One vector is turned by the same rotation once a step. Each row is the vector after some number of steps, and that number follows the row.
The counts run from 0 to 745.
[152 113 153 132 132 103  94 130 129 108 120  80 113 127  88 132  91 110
 141  99  83 142 141 146 143 142 117 130  99  43 118 135 138 132 179 146
  69 129 140 127 133] | 470
[178 149 122 130 134 136  92 120  78 135 143  92 122  98 131  92 141 140
 129 148 133 164 159 129 141  65 172 118  91 153 138 152  96 146 120  98
 147  97 152 128  78] | 557
[167 126 152 128 150 141  84  97  99  87 118  71 121 144 145  89 145 129
 103 119 107 121 176 136 124 119 156 100  94 117 121 152 116 131 167 187
 100 122 150 122 138] | 310
[ 93 105 110 129  92 100 119 149 148 133 147 163 162 142  93 158 114 157
 145 132 130  94 123 146 148 120  87 154 160  90 108  87 170 117 171 123
 122 157 133 109 144] | 242
[134 109 114 140  98 120 161 135 141 112 103 156 185 136 125 177 143 126
 142 123 105 156 126 118 136 140 108 160 135  41  92 140 148 131  92 118
  97 145 123 103 147] | 99
[170 143 101 109 153 163  77 125  91 136 144  79 124 167 101  79 144 126
 119 133 133 128 149 143 142  83 161 122  89 160 114 127 140 135 129 144
 140 100 152 118  95] | 69
[141 158 122 109 165 137 116 119  78 139 142 112 121 173 126  69 161 127
 124 145 159 138 130 102 153 101 145 116 113 184 139 121 121 139  88 150
 150  83 132 148  78] | 171
[147 105 121 133  99 129 168 140 134 107 108 152 190 130 146 163 150 140
 150 133 103 159 134 110 127 129 111 171 132  74  89 152 153 148  68 100
 112 151 134 100 141] | 97
[ 90 105 161 133 136  96 111 122 137  96 142 127 127 144 125 128 124 146
 123 118 151  89 132 122 145 157  89 104 152 106 134  92 126 119 204 203
  97 154 128 134 146] | 144
[134 127 163 145 154 129 111 101  99 102 131  82  97 133 154  85 154 125
  97 119 141 129 153 114 140 150 142  72 105 128 146 128  84 128 153 208
  93 104 134 145 124] | 46
[181 154 122 129 139 141  97 115  73 138 136  90 111 114 122  81 141 131
 124 137 132 162 160 125 142  78 166 105  82 146 139 147 100 148 114 109
 132  91 146 129  75] | 556
[110  76 154 158  77 116 153 163 135 131 137 153 163 101 158 171 133 172
 157 117 127 154 137 121 162 132  99 133 155  97 105 130 126 143  99 104
  76 154 132 104 164] | 482
[100 119 134 107 147  83 101 145 137 112 131  98 110 173  78 107 101 127
 145 100 113  98 121 134 148 141  96 137 145 100 126  96 168 127 197 176
 105 135 132 133 136] | 247
[103 117 177 117 169 101 116 122 109 103 142  77 100 160 162  79 127 160
 151 108 134 121 147 101 151 147 121 104 130 158 148 121 138 142 159 209
 105 116 131 149 139] | 149
[107 132 136 117 128  69 156 151 109 145 138 150 136 109 117 117 123 168
 172 134 149 159 124  92 162  97 102 153 147 159 156 109 136 162  90  82
 158 121 122 140  87] | 13
[179 163 104 122 145 131  97 124 102 127 115  82 127 154  60 107 122  83
 114 118 112 150 119 143 133 104 149 133  84  70 126 122 137 128 144 130
 109  94 149 121  79] | 451
[133 123 130 102 128  71 139 140 136 106 126 125 153 138 127 113 102 167
 190 132  84 147 152 106 139 111 110 190 139 120 131 159 178 168 100  73
 144 146 139 117 127] | 357
[118 132 184 117 159  71 140 110 116  95 125  89 102 117 163  83 117 158
 161 118 121 156 144  82 151 139 121 121 127 148 170 148 119 159 131 153
 125 122 139 153 119] | 637
[130 117 101 156  87 168 126 124 108 137 144 168 176 135 142 154 195 143
  78 161 177 108 141 132 137 105 142 104 149 113 102  98  90 108 121 144
 116 133 138 104 117] | 59
[ 95 115 124 140 108 136 158 122 114 123 135 174 176 146 163 140 190 146
 104 147 179 110 125 102 140 144 106 117 166 128 119  90 105 125 108 182
 117 145 128 131 130] | 160
[151 149 102 119 154 164  67 128  88 143 147  91 118 175 100  79 152 111
 105 127 136 123 137 148 138  88 160 112  94 139 115 107 121 125 155 160
 118  89 137 132  90] | 67
[147 143 154 130 155 114 162 101  88  98 121 118 141 125 176  94 173 140
 131 142 144 163 154  76 138 118 141 120 126 160 143 156 105 148  68 144
 141 109 140 140  99] | 538
[100 123 135 131 142 112 147 161 125 155 109 131 121 169  66 133 123  90
 136 102 149 130  83 107 160 156  96 132 126  76 127  72 135 125 131 162
  86 111 117 152 111] | 3
[106 123 117 140  90  95 120 125 113 121 166 181 160 100 153 140 150 193
 118 165 171 111 149 125 138  95 114 132 178 158 146  98 112 124 155 126
 161 156 140 115 118] | 401
[157 133 110 125 138 165 100 156  96 161 144  97 132 167 107  90 135 137
 167 113 112 153 137 140 159  78 150 145  95 145 101 143 147 151  78  99
 111  97 138 111 114] | 334
[147 138 110 153 119 135 142 107  95 118 111 155 154 119 110 151 185  94
  64 152 169 137 124 116 129 137 139 103 129  75 130 100  65 103 131 152
 116 124 135 134  93] | 547
[113 144 144  96 148  74 134 114 113 101 143 123 140 139 151  81 129 186
 161 153 134 113 145  88 143 110 120 154 158 185 155 137 166 159 110 135
 183 136 138 140 111] | 518
[ 87 130 126 120 140  84 112 142 127 135 152 133 122 161  72 118 122 132
 115 124 159  92 100 124 148 144  91 117 159 116 136  59 145 109 191 180
 131 127 130 146 103] | 509
[162 136  97 109 113 137 120 111 105  97 140 132 185 144 153 109 168 181
 133 163 112 121 172 127 123  82 151 161 131 154  98 167 161 150 113 119
 160 150 157  91 129] | 682
[183 150 117 113 143 114  98 131 101 128 124  77 127 139  79  96 110 116
 155 117  95 156 141 134 134  84 159 150  84 102 136 142 144 143 124  92
 136 101 153 123  79] | 454
[ 89 114 138 132 115  92 180 136 131 108 124 171 174 138 150 152 155 166
 144 133 145 130 116  88 148 158  82 153 177 114 127 110 148 137 102 154
 120 156 123 127 147] | 260
[ 76 109 104 130  98 100 133 157 127 152 154 180 151 134 110 156 137 166
 133 146 178 100 109 120 160 112  89 129 171 132 133  64 135 119 144 118
 129 148 126 121 117] | 504
[125  82 110 143  81 158 121 142 138 116 129 147 185 138 140 163 151 155
 129 132 112 124 143 146 135 131 114 145 143  70  76 136 148 129 117 128
  79 164 145  86 175] | 585
[ 90  90 150 163 107 138 133 160 131 154 141 138 133 133 109 161 122 124
 143  94 140 125 114 135 166 150  95 110 138  61 110  86 114 118 148 153
  50 143 116 122 156] | 487
[161 137 120 115 164 151 104 115 116 102 104  77 144 179 110  94 147 102
 133 110  89 128 134 133 124 148 144 127  89  76  95 144 152 135 135 182
  92 114 134 126 131] | 694
[117 150 137  91 164  74 111 132 118 114 144  91 105 161 127  62 116 161
 160 131 133 113 137 105 151 115 121 136 133 180 161 120 166 147 146 147
 157 121 136 146  95] | 515
[133  90 122 137  76 148 126 143 138 114 129 144 188 136 153 164 141 156
 132 136  97 125 153 137 137 118 119 157 140  78  72 140 142 138 117 120
  92 171 139  85 172] | 584
[167 172 114 113 153 110  93  90 104  86 118  91 127 152  82 105 144  99
  89 143 121 118 135 133 112 118 150 126  98  85 132 128 132 124 172 165
 143 112 145 132  82] | 187
[ 85 117 161 137 140  93 105 126 135  99 133 117 112 151 126 117 119 148
 125 108 144  90 134 121 142 163 104 104 149 111 144  92 128 114 206 210
  90 147 133 141 148] | 145
[136 137 115 131 139 161 124 100 106  96 114 130 166 176 124 122 189 106
  77 137 143 104 125 120 120 155 141 110 129  88  96 113 126 111 141 218
  94 134 135 119 122] | 427
[116 133 154 127 145  90 110 140  97 151 164 100  87 113 130  81 110 166
 153 120 155 141 146 109 167  88 131  98 126 192 180 110 107 144 137 129
 137 108 143 146  87] | 394
[125 112 120 146  78  89 142 153 141 144 134 168 165  87  96 167 102 163
 146 141 124 149 131 134 145  86 108 157 144  89 125 112 135 135 128  62
 127 152 132 111 109] | 725
[178 159 100 124 145 130  99 118 109 126 118  98 129 155  51 117 123  78
 119 122 112 134 118 141 132 110 152 128  90  63 122 107 131 115 151 126
 118  99 151 131  72] | 450
[ 97 132 129 137 115  44 151 118 147  90 123 157 137 117 101 152 114 136
 121 136 131 118 115 107 135 154  91 142 169  71 148  90 138 119 184 152
 128 152 134 135 117] | 628
[102 127 131 127 117  73 160 144 118 147 144 162 141 109 120 121 131 167
 167 147 154 158 122  89 153  96 105 158 165 153 154 108 135 149  88  84
 163 125 134 146  88] | 14
[113 111 128 149 107  81 112 154 152 121 134 137 127  96  64 169  89 132
 126 121 124 123 122 143 143 131  97 135 145  48 138  87 133 119 197 110
 103 139 137 123 115] | 730
[101 126 131 133 106  51 164 126 144 101 133 173 158 108 114 151 119 158
 146 148 138 130 119 108 140 135  92 166 177  92 148 104 142 131 154 109
 146 159 135 130 104] | 625
[163 130 131 112 148 152 139 132 102 122 113  92 152 160 146 101 149 128
 171 118  92 175 148 110 137 118 150 151  91 123  99 177 155 159  57 119
 104 112 139 116 122] | 699
[102 113 143 103 155  82  99 138 140 113 132  87 114 176  91  96  90 131
 161  99 111  96 123 131 151 147  99 143 131 104 133  94 172 125 180 178
 106 132 132 133 138] | 248
[140 139 126 153  99 134 174 104  97 115 120 178 174 108 154 143 199 135
 100 163 169 157 141  92 123 131 138 118 139 115 131 127  84 131  76 135
 132 135 133 121 100] | 543
[157 148 113 158 131 139 122 106  96 119 114 138 129 122 102 130 166  83
  77 137 159 135 122 128 129 127 143  91 107  72 129 100  77 101 147 164
 100 113 141 140  82] | 549
[113 114 152 153 104  90 148  97 130  79 126 164 156  97 167 149 167 161
  99 154 151 120 152 108 122 156 123 110 172 100 141 115  94 122 160 172
 116 152 137 125 139] | 39
[185 169 130 108 152 106 106  98  98  86 126  77 144 127 124  83 132 136
 141 142  91 150 169 121 121  92 163 146 100 128 130 180 144 150 117 117
 157 114 157 122  95] | 192
[117 111 137 140 111  82 112 153 128 139 140 133  99 115  62 143  98 113
 124 112 141 127 116 132 158 128 102 115 139  67 151  69 120 118 187 122
  91 113 130 141 107] | 124
[168 128 151 123 150 152  94 111  95  93 130  70 125 135 163  81 143 141
 129 121 105 132 182 133 137 112 159 106  98 141 125 173 125 145 134 168
  99 105 145 120 140] | 312
[136 123 154 136 129 109 149 166  99 155 129 103 119 117 127 105 109 137
 190  98 115 191 125 111 173 100 125 144 109 116 142 136 137 159  68  75
  99  94 130 138 102] | 112
[123 102 125 115 109 119  97 166 111 160 161 103 124 139 114 105  94 184
 183 111 116 146 144 137 163  73 123 146 121 152 126 124 155 152 116  71
 124 123 142 112 127] | 234
[108 113 151 138 132  75 150 136 154 101  99 130 138 139 101 155 107 112
 139 103 109 134 106 114 139 176  86 141 142  39 129 109 142 128 158 163
  83 150 120 134 140] | 366
[119 122 158 153 124 115 132  99 121  79 121 133 139 118 147 141 168 128
  86 132 159 114 142 116 128 165 129  93 150  90 136 105  86 112 177 208
 102 140 137 138 132] | 42
[152 119  95 109 124 161 108 154 106 165 139 111 151 159 108 109 145 152
 164 128 120 157 134 133 159  63 141 150 103 144  96 135 157 154  60  77
 125 114 140 103 109] | 336
[159 124 101 144  97 139  79 115 123 105 132 125 159 121  85 147 133 124
  88 143 129 113 151 165 125 111 150 126 117  52 103 113 121 111 192 138
 108 146 149  96 125] | 568
[126 129 165 139 161 133 108 130  85 129 138  84  90 126 137  84 152 124
 120 122 170 139 141 111 156 117 142  85 107 159 161 121  73 128 133 173
 107  96 135 157  89] | 655
[109 101 125 155  86  94 152 160 128 161 135 172 148  99 108 169 116 147
 154 132 147 158 120 114 158 110 100 146 147  93 133  93 115 137 104  59
 109 139 128 126 113] | 118
[104 138 122 128 114  59 171 146 121 141 145 167 146 108 112 145 128 161
 163 144 157 149 116  93 151 105  98 156 164 136 150 102 132 143  91  82
 166 127 127 141  93] | 15
[155 128 132 150 127 123  95  88 112  74 122 108 144 126 128 129 151 123
  69 142 130 105 156 141 115 133 156 103 126  75 118 126 104 112 197 186
 104 147 151 118 134] | 306
[123 102 136 127 149 156 103 157 119 145 122  76 117 189 109 108 124 112
 158  76 113 146 119 138 164 142 118 127  96  88 101 125 155 140 127 156
  59 112 122 121 138] | 593
[168 136 132 114 168 155 121 131 108 104 119  76 137 185 127  88 146 111
 162 107  90 159 140 127 142 126 145 141  86 107  99 172 167 156  82 150
 100 108 135 119 128] | 697
[ 89  92 153 144 100  87 154 144 139 108 145 165 154 104 173 156 126 188
 159 134 128 134 149 112 164 132  95 138 176 118 136 128 132 143 131 124
 112 161 132 112 165] | 745
[171 142 124 102 160 127  98 122 119  98 114  61 134 173 108  84 119 121
 161 110  79 145 152 132 132 114 144 160  89 100 101 164 176 153 118 142
 112 119 142 121 119] | 89
[154 103 129 128 102 141 106 139 119 112 142 111 170 123 161 117 138 180
 161 126  89 146 177 140 131  91 136 155 116 125  94 172 154 153 100 104
 115 146 152  83 166] | 580
[151 157 164 118 172  99 146 101  87  88 114  85 117 142 160  73 160 124
 131 127 132 151 143  81 139 141 142 113 105 150 148 154 113 147 101 182
 135 105 130 155  97] | 535
[ 92 128 119 140 118 141 154 124 116 123 139 173 164 152 143 144 193 140
  95 156 184 105 117 108 137 149 122 116 162 124 117  86 104 114 120 183
 111 145 118 128 120] | 161
[159 146 109 112 141 132  92 115 118  94 104  86 145 185  82 117 124 102
 120 118 100 116 129 153 121 129 135 143 106  62  97 127 167 127 170 176
 103 133 141 122 128] | 85
[125  88 156 139 106 125 141 158 123 127 134 123 141  99 168 129 116 181
 179 112  99 170 161 118 155 114 114 142 134 118 122 161 133 161  89  89
  81 141 133 111 163] | 479
[150 116 107 123 150 187  86 151 103 155 129  76 118 181  93  92 138  91
 126 103 128 141 123 144 151 113 153 109  81 101  98 117 132 125 114 156
  82  98 134 120 123] | 330
[152 121 101 128 118 149 116 106 129  88 109 134 189 172 111 136 163 113
  95 140 119  99 134 142 107 141 139 139 122  58  79 131 150 116 153 175
 105 155 142 106 143] | 689
[149 109 168 133 143 110 113 142 122 116 120  65 104 119 132  99  84 143
 176  88  74 158 154 136 150 124 127 128  94  96 129 158 145 156 135 121
  79 121 136 121 146] | 474
[163 111 141 138 113 164 113 127  95 110 135 103 158 130 190 110 168 173
 131 135 118 145 189 123 137 100 155 120 112 147 103 180 125 156  91 130
 114 129 144 108 147] | 316
